In the data rows, the value 128 means zero.
What is the hidden score of each row? Scores go from 0 to 40, and 20 is about the middle. The score is a weighted sum of the row's numbers plus the product of two more (or one squared), each taken from its middle value.
[121  94 167 162 157 124 126 122 200  77 105 101 100 181 150 174 113  32 157 155  51  25 153  97] -> 24
[130 129 134 168 106 134 131 117 139 115 154 159  86 157 142 144  94 133 142 113 129 124 110 113] -> 15
[131 126 161 117 179 118 175 105  85  92  89  84 105 124 144 150  86 150 129 191  64 141  86 121] -> 11
[127 150 116 149 101 138  92 153 139 125 165 116 104 121 121 140 126 143 115 117 157 149 133 112] -> 21
[138 136 121  96 111 117 110 128  85 112 122 117  97 155 110 162 141 149 148 107 140 141  99  92] -> 14
[ 45 144 121 133 124 162 119 118 169 147 187 175 126 147  87 100 103 161 119  98 131 128 124 104] -> 31
[143 114 134 130 130  98 124 131 141 108 117 140  96 135 101 123 159 108 118 136 150 135 128 149] -> 20
[162  52 160 181 121 133 142  45 143  67 110 109  96 158 168 148   0  99 132  47  74  91 136  72] -> 34
[133 157 118 136  96 177 127  98 143 113 144 145 203  59 114  82  65 135 103 116 141 155 164 112] -> 36
[134 130 125 159 125 135 134 149 123 148 148 163 107 120 110 115 134 133 138 136 133 126 136 121] -> 21
[  6 133 124 116 127 100 106 109 162 171 146 163 170 164  75  94 163 135 175 172 102  97 139  60] -> 19
[183 131 130 157 230 129 132 134  89 116 108 117  88  74 177 137 121 159 172 223  62 122  88 180] -> 6
[141 151 127  68  98 103  96 190  96 163 103  51 146  97 137 125 155 141 129 110 168 137  94 150] -> 21
[115 117 105  49 134  90 101 154  91 115  92 105 157 115  86 112 155 163 116 116 163 153 131  75] -> 16
[165 122 124 127 150 143 124 179 180 143  67  89 178 122 138 107 175  12 137 149 173  61 143 152] -> 17
[136  72 164 149 147 165 130 128 169 139 169 174 134 159 114 168  91 130 127  88 101 106 130 143] -> 23
[161 137 122 121 132 142 129 145 139 148 122 123 150 109 115 121 147 120 104 133 155 131 149 155] -> 24
[127 131 101 149 117 107 127 140 115  99 123 134 136 146 136 108 151 135 137 118 158 100 143 120] -> 21
[133 164 142 179 157 158 160  82 102 158 183 112 122 171 140 146 125  80 124 194  59 112 162 108] -> 32
[113 125 139 161 112 142 153  89 119 106 122 146 118 149 164 136 105  86 120  93 114 127 112 161] -> 19
[155 125 133 101 132  81 131 141 136 106  80 103 116 103 142 116 127 153 103 129 148 135 136 124] -> 19
[110 113 124 131 122 138 139 133 134 137 110 127 148 141 123 113 142 137 127 118 145 126 134 122] -> 23
[149 129 123 119 123 149 121 143 153  90 182 132 106 140 112 108 114 133 111 138 136 142 149 127] -> 17
[120 140 114 115 104 141 128 119 140 123 123 154 125 123 126 112 137 146 109 121 146 142 135 104] -> 21
[100 145 136 144 110 167 121 126 121 123 142 130  99 128 138  96  99 169 141 134 150 126 114 112] -> 12
[132 113 111 101 138 112 125 141 132 120 117 135 132 118 107 109 130 156 120 128 110 138 107 119] -> 24
[123 124 133  89 111 122 117 124 127 123 108  94 121 149 129 158 157 157 144 108 126 140 111  88] -> 21
[136  99 155 100 134 118 144 127 134 170 113 126 134 125 133 129 159 133 134 127 144 147 132 101] -> 19
[128 132 121 167 131 168 144 162 120  95 128 153  69 142 107 110 113 121 127 144 113 134 138 181] -> 18
[167 125 111 134 107 182 136 130 121  45 217 123 103 163 124 114 140 131 117 150 111 127 174 121] -> 25
[146 153 120 111 170 118 143 179 119 169 213 118 119 164 112 184  80 161 137  77 111 131 121 107] -> 25
[ 92 116 127 109 109 116 157  81 161  77  86 143 186 152 157 129 109 129  95 107 120 104 145  89] -> 19
[173 129 140 152 165 103 134 140  98 135  87 149  72  65 139 116 109 146 116 179 106 157 112 171] -> 15
[108 160 101 184 100 116 116 176  87 161 152 160  82 145  99 131 105 167 129 118 160 136 136 109] -> 22
[155 135 161 136 112 176 121 139 122 126 116 154  98 117 102  93  91 106 149 134 152  93 111 121] -> 5
[ 95 116 112 133 151 110 116 133 136 146 136 155 140 143  88  93 148 164 152 139 128 135  94  93] -> 31
[147 101 123 125 119 101 132 141 120 125 100 143 137 128 116 108 135 118 121 125 141 118 150 149] -> 19
[130 144 123 116 132 119 135 173 101 176 114 144 117 122  84 120 126 152 125 131 140 149 129 120] -> 24
[160 165 148 185 103 175 141  90 147 118 128 169 143  79 124  94  60 113 103 124 140 168 136 163] -> 24
[133 109 145 101 135 138 127 124 133  68  62  84 148 144 119 155 101 126 109 127 132 119 123 119] -> 17
[122 130 122 123 103 176 121  69 175  99 122 157 188  41 117  78 103 125 104 117 140 172 178 124] -> 36
[125 110 139  94 158 123 131 136 137 127  66 115  96 138 103 114 142 126 111 129 133 163  95 134] -> 30
[149 136 147 127 124 111 133 139 118 148 106 120 116 116 131 114 121 150 117 127 159 146 134 111] -> 20
[141 134 121  91  76 162 117  83 182 128 118 179 177  63 112  81  86  96  85 113 144 187 178 164] -> 31
[ 65 110 120 171 111 203 116  99  44 134 182 137 131 199 143 139  62 143 163  59 136 120  72  86] -> 10
[135 138 110 153 113 122 112 144 119 114 121 140 107 122 125 117 142 135 122 122 163 112 152 152] -> 22
[142 105 149 112 128  98 130 143 117 103  76 109 152 104 141 114 121 159 116 123 139 138 147 108] -> 16
[134 142 118 134 133 135 125 148  90 127 137 141  91 155  88 121 150 146 122 128 140 149  98 130] -> 21
[186 103 123 143 126 144 109 103 161 106 190 141  97 173 120 173  80 135 101 114 150 119 113 127] -> 16
[ 85 100 147 129 123 169 130  83 134 176 111 120 211 143  78 135 136 105 125 196 199 149 138  93] -> 16
[116  99 111 115 128 208  93  84 122 143 170 172 166 113  98  86 121  99 113  99 179 179 123 164] -> 16
[128 130 151 169 116 163 140 136  93 125 104 140  93 124 140 119 110 140 128 125 146 133 137 142] -> 19
[146 152 146  88  98 100 106 194 109 212 100  65 175 103 126 131 184 119 113 107 163 144 111 168] -> 27
[136 140 102 105 113  47 126 192 125 154 123 140 115 100 118 119 129 165 122 127 124 138 131 106] -> 8
[121 132 136 142 108 155 132 139  99 138 116 139 123 118 130 112 107 180 129 123 158 136 132 109] -> 18
[147 128 125 141 120 101 136 139  97 109  95 144  99 129 125 117 140 133 120 124 164 124 138 132] -> 19
[184 141 150 153 161 109 126 128  86 107 115 133  77  57 163 131 117 166 125 190 103 136 122 159] -> 14
[119 135 104 150 117 102 109 174 110 107 102 123 108 127 104 137 150 117 122 115 147 133 159 159] -> 31
[156 141 135  91 115 109  97 185 100 150  92  55 139  97 134 127 155 115 127 113 166 148 102 177] -> 20
[135 106 129  67 110 136  90 152 100 170 137 108 127 109 126 127 162 147 134 124 172 163  95 146] -> 18
[115 115 132 157 120 165 134 131 128 134 117 145 141 151 134 119 127 128 126 118 137 132 138 123] -> 22
[ 62 109 136 154 157 115 125 110 182 171 128 172 164 162  44  85 140 138 176 166 124 126 102 104] -> 35
[ 94 125 114 145 134 124 118 125 153 149 178 183 162 140  80  99 112  94 108  99 127 131 136 139] -> 15
[ 59 146 113 158  99 111 152  66 211 105 116 157 159 156 179 129 112  61  82 123 105  99 175 109] -> 29
[122 107  89  23 144 141  94 152 127 134 140 123 213 138  99 114 185 156 113 111 162 145 105 115] -> 35
[ 75 147 118 100  95 167 119 110 180  79  73 169 152 138 125 133 158  85 112 128 100 107 177 134] -> 30
[157 114 130 129 120  95 133 140 114 109  92 147  98 116 136 114 129 133 117 125 156 129 141 131] -> 17
[ 39 144 118 178 134 159 139 135 146 168  88 121 181 133  78  84  98 111 126 123 144 129 108 111] -> 26
[102 132 129 136 125 163 128 100 109 152 157 120 123 136 124 116 119  85 129 132 102  85 148  91] -> 23
[147  90 136 123 153 107 134 122 135 130 138 139 141 117 130 128 106 161 138 154 140 131 132 110] -> 8
[102 116 135 119 118 107 121 110 142 142 119 101 119 123 137 107 116  81 120 136  94  81 146  88] -> 20
[120 121 133 121 110 109 135 104 169  97 133 105 122 156 167 188 130 117 163  79  81 129 101 134] -> 22
[178 121 126 128 127  74 131 148 135 114 109 125 126 106 143 114 114 120 105 132 148 120 141 135] -> 15
[198 142 116 140 255 100 141 101  51 133 146  84 127  49 225 180 192 208 143 255  25 164 120 165] -> 13
[164 115 133 135 129 111 132 140 134 126 116 135 129 116 128 110 120 139 119 132 160 131 143 129] -> 18
[148 133 126 174 108 141 136 135  81 164 137 174 101 131 124 117 131 120 131 125 157 127 139 146] -> 20
[132 149 152 168 127 149 124 168 121 150  74 103 138 137 124 116 150  92 142 136 162 116 126 123] -> 15
[161  99 131 103 156 101 133 122  99 157 150 126 154 104 119 141 149 148 147 152 120 135 131 132] -> 9
[115 150 113 108 132 158 135 125 182 124 183 167 108 133 126 117 111 136  96  89 114 132 141 146] -> 32
[148 130 139 113 129 103 131 139 112 128 108 119 118 114 129 117 124 163 118 125 161 135 137 104] -> 18
[159 142 111 134 166 107 129 154  99 101 103 129  79 104 117 111 145 153 133 152 135 138  95 138] -> 18
[ 73 123  74  94  83 163 104  88 107 132 142 162 173 101 103  95 127 103  86  85 130 131 150 138] -> 24
[111 135 121 161 116 166 136 138 101 111 127 147  99 142 120 117 108 155 135 123 141 122 133 121] -> 18
[100 142 137 189 128 137 140  97 115 123 121 110  81 156 150 121  86  86 108 145 124  93 129 111] -> 18
[145 132 127 121 108  91 108 143 134 149 124 133 129 103 116 117 161 136 115 127 148 136 148 129] -> 21
[123 143 148 177 108 163 132 137  95 163 125 163  95 124 125 111 116 162 122 123 157 139 135 125] -> 20
[128  85 152 113 122 145 124 121 167  71 121 126 152 146 126 143 136 146 137  97 101  96 134  92] -> 24
[154 127 128 123 124 108 136 148 110 103  95 115 123 108 144 117 125 148 114 127 155 124 141 115] -> 18
[124 131  76 107 125  90 106 188 113 125 143 117 166 120  93 144 176 145 127 115 134 127 162 109] -> 22
[148 128 107 150 112 140 133 138  97 121 115 136 120 154 114 113 103 111 121 124 153 113 134 152] -> 19
[124 127 118 126 134 126 136 164 107  86 118 122 122 131 112 118 133 159 125 135 115 133 146 119] -> 22
[119 122 145  73 118 147 103 142  80 122  90  63 103 111 140 127 109 165 128 124 173 169  74 134] -> 8
[164 101 111  78 169 122 145 105 106 129 155  64 147 113 185 145 157 145 137 160  86 127 141  95] -> 12
[132 105 121  49 129 124  93 155 125 154 111  65 177 105 122 125 170 126 130 119 173 160  93 158] -> 21
[113 111 125 131 128 129 140 137 149 116 105 121 161 149 146 115 155 128 125 114 141 120 138  98] -> 22
[169 115 109  85 114 145 129 141 124  59 175 100 140 149 137 107 146 150 108 142 105 134 164 107] -> 22
[160 132 111 107 124  99 123 147 109 108 111 128 130 107 126 116 144 153 106 125 148 118 148 125] -> 20
[132  78 115 114 116 105  98 136 194 144 166 147 197 144 100 139 168 127 124 109 118 131 144  97] -> 18
[127 108 139 124 125 134 134 131 109 155 102 134 145 134 119 114 139 148 128 122 158 136 143 105] -> 20
[123 145 161 128 153 137 162  91 148 117  97  80  98 148 184 125 118  37 142 165  51  68 150 103] -> 21
[ 29 162 155 111 177 104 107 101 173 200 120 142 129 135 113 110 209 164 210 206  97  96 115 108] -> 39
[119 134 122 147 153 178 148  99 205 125 188 191 136 142 124 117 103  94  88  78 117 136 139 180] -> 34
[146 128 101 136 130 122 134 155  91 120 106 145 128 142 101 122 136 114 117 126 142 120 137 154] -> 23
[107 133 133 149  97 103 115 124 124 168 132 172 103 137  71 104 141 107 127 148 124 148 122 129] -> 22
[101  89 161 130 134 163 132  72 129 101  83 109 141 137 141 114 100 138 131 131 152 147 112 104] -> 12
[127 108 124 134 132  75 165 102 101  86 120  90  81 241 166 255 131  81 232  68  54 111  67 137] -> 11
[117 105 136  85 128 100 121 125 170 116 107 111 151 138 136 139 158 155 126 109 123 149 112  99] -> 26
[116  58 127  82 144 175  83  84 114 162 125 118 172 136 106 101 167 159 144 136 194 181 105  90] -> 18
[123 110 154 126 137 103 143  79  95 126 117  65  65 205 204 255 115 189 234 112  51 153  72  70] -> 7
[174 144 159 163 161 123 132 122  82 131  97 131  64  81 155 137 134 144 119 182 110 156 118 169] -> 15
[145 131 119  91 137  98 126 142 119  61  72  95 115 111 142 120 103 183  98 127 160 119 138 103] -> 17
[103 157 114 129 117 120 127 130 176 104 197 173  94 138 117 118 108 145 100  90 106 135 136 125] -> 24
[112 123 125 142 125  97 130 129 134 114 107 142 139 140 124 103 154 135 131 125 156 115 138 112] -> 20
[137 108 115  99 154  95 135 138 161 105  93 141  97 136 113 116 173 123 110 128 129 144 111 127] -> 33
[ 25 153 123 133 150 101 108 125 175 177 116 135 135 180 129 137 190  77 145 174 129  64 159  94] -> 22
[130 132 136 129 106 136 116 122  99 128 142 127 122 153 112 154 124 153 149 112 135 143 114  90] -> 19
[100 131 143 162 126 114 131 107 139 153 118 105 108 143 149 128  81  98 102 159 116 102 138  96] -> 18
[129 123 112  97 136  89 136 163 113 106  97 119 113 125 116 118 158 152 118 133 112 134 135 125] -> 20
[ 78 107  92 109 115 130 120  86 137  64 104 147 147 117 131  98 140 103  87  91 130 122 153 131] -> 22
[133 134 129 125 133 112 144 131  87 153 116 115 144 139 109 136 133 139 112 154 124 151 100 110] -> 18
[137 120 108  79 129 114 138 167 124 135 125 120 154 122 118 107 124 166 120 134 113 148 131 111] -> 17
[114 112 143 117 128 153 131 113 118 161 132 139 146 119 111 123 128 147 126 130 138 153 138 112] -> 18
[153 130 137  73 118  72 151 166 106 140 189  54 152 129 202 234 155  81 162  73  54  94  76 206] -> 11
[154 122 129  80 120 126 120 147 138 147 103 108 167  98 116 114 134 134 104 125 128 135 145 159] -> 23
[144 116 126 123  94 153 113 124  99 148 157 149  82 152 107 164 130  90 125 129 152 148  97 193] -> 11
[123 130 134 156 143 133 154  61 162 112  86 120 207 124 137 121 104 124  86 171 186 142 123 114] -> 14
[117 131  93 136 124  84 122 181 107 115 116 125 123 134 109 133 145 150 127 116 148 129 152  95] -> 21
[116 125 131  75 115  96 134 120 179 111  95 102 177 117 136 111 144 129 107 130  99 143 149 105] -> 22
[158 176 122 151 107  84  97 182 140 146  83 107  82 113 111 108 195 105 137 113 169 125 126 166] -> 20
[134 137 117 132 142 102 137  89 115 155 151 110 137 135 126 139 148  69 112 167  69 103 162 113] -> 28
[ 50  83  83  87 121 224  74 118 103 156 162 131 202 131  90  85 110 135 108  94 196 151 127  87] -> 14
[117 103 103 157 153  93 115 131 182  92 121 168  78 141  99 113 129 123 140 131 141 104 106 127] -> 26
[189 151 134 127 203 147 148 149  78 186 129  66 101  87 255 171 140 139 143 218  43 150 103 217] -> 12
[130 121 113 143 109 158 131 133 106 153 137 161 133 142 113 109 103 148 130 121 153 123 133 123] -> 20
[133 129 135 115 111 120 128 130 104 131 108 123 102 127 109 121 138 133 127 125 135 135 126 138] -> 20
[153 120 121 137 110 192 135 135 133  81 209 144 119 158 122 109 141 134 111 148 109 138 166 137] -> 21
[143  71 159 181 119 187 147  35 201  77 173 180 179 160 173 162  41 111 141  28  68 107 151 117] -> 31
[165 100 163 148 130 113 145 112 128  74 124 130  62 147  99 135  96 115 137 134 135 137 131 153] -> 15
[119 131 123 119 121 144 118 155 142 143 129 127 137 119 105 124 135 145 123 125 131 142 135 127] -> 24
[126 122 153 156 119 134 136  84 135 152 175 168 139 121 140 114 105 140 130  88 101 156 111 113] -> 19
[133 112 135  90 127 115 123 132 111 132 118 108 163 114 114 116 124 169 129 128 140 135 131  84] -> 16
[133 142 106 117 100 130 122 122 173 119 167 178 130 116 100 105 114  95  90 115 145 140 176 141] -> 20
[150 173 129  99 117  66 153 172 116 110 178  73  78 131 181 230 152  65 146  88  86  97  66 255] -> 17
[141 138 148 108 108 138 135 126 111 144 121 118  91 131 121 137 119 117  92 136 139 151 110 154] -> 17
[140 126 128 129 116 153 122 129 123 154 144 152 134 122 102 113 143 122 122 129 132 136 136 137] -> 23
[137 120 153 157 132  89 137 109 136 102  98  94 105 117 163 123 122  85 107 131 111  97 139 114] -> 22
[118 117 110 115 126 123 135 146 107 131  96 112 151 139 131 114 112 160 127 113 148 125 134  88] -> 20
[144 120 123 142 132 126 133 141 124 123  99 137 126 115 122 106 135 123 122 125 158 130 144 144] -> 21
[ 92 124 106 122 118 139 125 106 121 113 112 145 175 110 124 110 123 109  84  97 122 127 141 122] -> 22
[144 172 155  76 108  70 129 188 112 194  96  42 148  85 155 161 184 107 113 111 136 132 103 177] -> 24
[101 155 155 203 126 162 132 118 150 122 216 175  59 143 120 127  75 156 121 102 105 146 110 127] -> 21
[134 193 141 194 134 167 139 128 164 123 137 141  92 111 143 121  92  99 127 122 129 127 109 199] -> 6
[158 118 129  52  96  31 116 150 125 126 116  70  96 126 162 212 191  85 157  93 100 123  96 188] -> 19
[138 130 144 134 138 127 138 134 129 139  99 127 113 115 119 124 160 121 112 129 159 139 142 140] -> 23
[112 138 116 136 122 154 130 143  94 141 130 147 104 151 103 115 117 162 133 122 148 134 114 105] -> 20
[122 131  95 121  95 125  96 169 119 139 161 136 143 112 133 120 101 183 132 109 158 119 152  92] -> 17
[116 143 106 182 112 167 125 160  94 147 158 160 121 144 106 117  96 148 144 119 146 126 145 140] -> 24
[139 108 124 140 131 112 134  78 193  86 122 133 147 144 146 177 169 102 147  96 111 145 114 153] -> 22
[169  78 156 122 158  86 143 112 112 169 152 142 130 140 107 142 143 161 152 143 167 136 132  81] -> 11
[129 132 119 128 104  86 118 109 152  91 149 114 108 168 151 211 166 118 165  74  98 128 109 114] -> 23
[163 131 129  94 102 109 109 165 127 200 140  93 158  99 120 142 163  69 151 108 117 130 111 218] -> 25
[142 140 133 164 105 124 131  75 133  83 117 148  91 126 149 156 126 132 140 105 119 149 117 125] -> 17
[126 133 134 147 160 115 152 110 132 143 134 111 138 131 159 122 118  72 120 140  98  88 144 119] -> 18
[111 158 140 157 168 143 163 138 112 147  98 105 139 176 143 139 112  65 124 173  81 102 154 125] -> 27
[  0  41 108  89 142 193  50  74 136 175  98 118 211 137 140  58 149  70 176  88 183  63 145  97] -> 16
[125 136 139 120 114 152 125 132 111 168 107 119 155 117 119 112 140 151 119 129 140 136 139 132] -> 24
[145 154 140 143 127  90 113 168 140 126  52  78 110 114 131 114 140 114 128 124 162 128 117 140] -> 19
[170 141 137 146 131 115 121 150  99 121 100 139  93  76  91 104 138 117 117 141 140 144 127 164] -> 22
[104 138 113 116 108 136 107 166 108 174 144 125 143 115 115 136 125 179 130 109 135 149 141  99] -> 20
[128 106 117 112 127  65 135 135 139 105  91 112 128 129 130 115 171 127 122 124 132 116 139 123] -> 19
[127 124 113  99 135  83 131 125 156  99 130 130 151 119 140 123 187 133 113 111 120 118 130 119] -> 23
[178 138 157 148 137 160 121 136  97 122 116 139 109  62 136 113  74 158 127 170 121 134 125 155] -> 15
[154 124 104  67 110 153 126 140 121  79 184  85 159 132 126 105 156 150 119 139  89 139 161 122] -> 25
[110 132 108  76 129 100 108 162 145 141 146 129 137 113  99 127 144 176 120 114 131 141 133 105] -> 21
[ 35  95  99 133 120  90  76  93 199 160 167 196 142 124  68  59 186 118 184 143 165 104 128 131] -> 25
[154 152 141 141 122 153 123 143 127 127  89 123  90 109 130 116  90 132 102 138 163 130 137 179] -> 14
[127 138  99 155 104 131 108 165 130 153 162 155 128 112 123 120 124 134 131 114 160 129 152 147] -> 21
[120 106 156 192 152 174 155  49 155 105 156 169 143 139 170 128 112 115 136  78 109 143 113 146] -> 20
[137 158 142 197 140 132 129 178 156 147  73  97 186 123 128 100 120  77 157 143 175  92 135 124] -> 19
[145 176 135 107 128  47 165 156 120 119 178  83  83 116 226 214 125 105 163  68  62  91  51 194] -> 20
[148 139 108 105 132 127 141 124 152 106 124 131 170  94 116 109 154 129 115 116 110 144 129 119] -> 27
[131 158 122 127 109 163 152 170 133 139 181 114 110 137 147 145 131  72 110 155 114 112 124 227] -> 16
[198  86 165  71 154 115 145 126 146 136  99  94 149  71 155 108 102  76 152 150 115  80 151 110] -> 13
[156 117 132 117 145 141 133  66 182 131 117 161 166  64 143 104 152 129 111 150 115 171 144 171] -> 22
[126 158 125 134 113 132 101 114 171 186 125  99 181 126  90  98 146 116 146 176 204 115 117 138] -> 12
[ 84 153 155 174 127 167 161 131 106 202 135 109 154 137 136 112 103 132 127 152 143 120 125  90] -> 18
[116 127 140  95 131 128 149 156 113  96 107  90 112 130 132 112 130 180 120 137 109 156 135  83] -> 18
[163 153 117 128 135  62 116 159 158  98  93  92 133 118 135 135 181  94 137  98 130 110 123 171] -> 27
[112 120 128 100  99 155 125  34 207  92  91 137 198  78 143 126 130 143 120  99 113 196 157 131] -> 36
[121  99 168 131 164 174 167  86 186 109  57 123 173 167 164 150 160  53 112 133 131 104 140 128] -> 18
[126 138 132 161 137 139 140 126 192 153 205 196 113 133 108 112 117 111 103 102 112 138 126 163] -> 32
[123 107 108  77 157 166  96 150 110 118 130 125 176 157  93 123 134 158 110 120 178 150  88 136] -> 26
[139 140 132 135 128 121 155 158  60 214 171 145 103 174 115 211  70 197 189  97  85 149 110  90] -> 20
[134 128 131  59 116  85 148 134 100 125 158  82 122 135 160 198 150 107 131  99  97 118  90 157] -> 12
[ 99 118 105  80  89 139 120  97 200 126 114 192 166 133 111 125 177 112 101 108 111 129 174 118] -> 29
[136  90 161  85 152 155 150 110 160 162 106  97 195 110 158  96 111  74 150 134 100  72 161  66] -> 18
[149 124 143 113 123 116 136 139 117 176 124 137 130 106 126 105 120 160 122 126 152 137 138 111] -> 18
[127 142 122 140 124 171 129 130 158 135 153 173 109 144 104 112  98  97  95 110 139 138 131 170] -> 23
[160 129 102 117 124 128 107 160 117  66 160 125  91 127 131 119 133 127 106 144 143 139 127 160] -> 13
[134 146 125 110 130 131 109 169 106 186 123  96 158 119 126 104 161 143 138 114 152 147 108 111] -> 27
[ 75 136 118 138 122 111 123  79 181 125  91 159 174 127 109 122 171 125 124 181 147 145 155 123] -> 23
[ 50  84  85  64 138 189  89 120  36 159 182 124 195 190 123 126 119 179 140  51 176 125  64  35] -> 23
[143 150 124 171 119  92 138 171  77 119 109 151  82 129 110 122  86 150 123 135 128 129 119 128] -> 19
[119 153 151 159 162 122 161  82 122 128 139  70 132 166 155 145  99  95 120 198  58 105 157  72] -> 32
[115 129 124 147 120 138 142 134 144 129  94 130 106 155 149 114 127 117 120 120 151 123 124 135] -> 19
[118 145  87 106 106  89 105 185  80 133 144 123 138 115 108 140 130 186 130 108 141 131 148  88] -> 16
[122 156 120 180  86 136 135 132  75 143 146 186  54 154 126 113  95 164 130 121 162 121 120 115] -> 14
[119 101 132 125 127  83 136 100  63  94 104  76  96 246 144 255 145 118 227  75  89 135  67  94] -> 10
[117 128  89 138 123 130 101 156 147 144 196 148 162 118 113 128 158 166 132 117 143 125 154  89] -> 19
[144 141 127 152  97 132 132 138  86 131 138 161  76 135 121 112 124 159 135 124 159 122 134 122] -> 17
[ 78 123  97 105  97 131 119 101 143 156 165 185 164 123  75  98 174 133 105 111 125 138 146 102] -> 19
[172 135 120 121 120 125 124 140  87 168 134 146 150  89 105 117 150 142 122 139 158 139 153 127] -> 20
[152 111 109 116 224  97 177 110 108 104 121 102 152 123 147 155 126 147 142 222  48 127  82 128] -> 12
[120 126 126 144 102 124 125 118 111 133 145 141 120 146 138 125 105 137 128 103 133 125 112 102] -> 18
[124 100 177 137 132 189 176  60 180  41 124 138 147 150 148 122  76 137 126  72  81 115 136 106] -> 21
[ 91 138 101  89 111 135 126 120 158 112 146 178 142 109 123 107 109 132  77  80 116 125 147 132] -> 17
[152 177 128 147 181 134 151 108  73  81 131  65 107 137 173 166 130 170 133 215  71 141 121 120] -> 14
[120 139 115 120 137 167 134 129 116 140 133 150 123 131  92 114 133 160 124 123 131 147 104 107] -> 27
[154 127 126 122 129  75  89 160 164 141  80 106 117 103 117  96 189 119 141 121 168 133 137 133] -> 28
[170  62 167 110 199 110 165  48  63 147 159  62  92 194 250 255 101 150 254 124  51 157  71  88] -> 6
[166 142 117 100 110 168 135 138 134  79 151  89 130 137 109  98 113 103 105 170 133 151 164 158] -> 24
[156 112 144  96 146 105 119 135 146  84  87 128 114  96 106 109 171 101 132 147 121 106 136 153] -> 21
[122 112 115  79 126  72 116 116 163  76 103 121 107 143 136 155 186 156 135 105 128 139 104 104] -> 26
[  0 162 159 160 154  95 129 129 174 195  98 159 145 221  86 145 175  94 172 203  95  85 148  61] -> 25
[160 160 124 177 142 170 135 123 101 131 179 135 101 133 135 134  93 132 118 195 131 146 142 135] -> 16
[120  94 148 142 136 101 104 129 154  99 116 117 139 142 134 162 131  87 129 124  85  64 158  97] -> 27
[135 108 114  87 123  96 111 139 163 153 128 126 177 112  97 116 185 114 111 125 120 135 139 135] -> 22
[112 146 120 168 231 119 154 127  92 126  73 104 130 127 102 134 120 152 162 226 105 123  75 130] -> 9
[136 118 148 141 132 118 136 128 106 110  95 123 104 142 123 124 147 115 131 127 147 129 138 125] -> 20
[168 109 175 116 130 154 121 116 114 182 115  95 134  34 104  88 105 104 134 141 137 113 148 130] -> 20
[111 147 127  92  98 149 118 121 164 143 148 142 153 109 114 105  83 133  97 108 142 156 161 105] -> 19
[147  82 126 170 128 148 134 129 159 109 159 187 117 195 113 164 111 140 136 100 108  93 108  94] -> 25
[140 120 152  73 124  96 127 141 108 131  78  96 136  89 126 117 126 162 116 124 133 143 139 111] -> 15
[114 140 115 106 121 163 137 105 130 148 133 145 165 129 111 107 157 106 110 107 137 133 135 140] -> 26
[132 136 101 129 124 149 145 165 123 109 141 129  90 148 123 106 115 151 131 136 123 132 126 136] -> 19
[145 121 156 155 140 142 146 114 107 197 162 159  96 131 123 130 115 155 149 157 144 152 119 129] -> 18
[103 159 168 171 151 152 146 132 169 135 195 165  41 160 133 127  66 123  92  74 114 141 107 162] -> 39
[157 113 113  97 115  91 108 130 110 109 122 112 133 158 122 168 161 124 143 106 125 132 113 108] -> 21
[105 146  62  47  87 142 110 109 182 125 161 184 196 109 115  97 159 115  75  86 117 153 179 154] -> 23
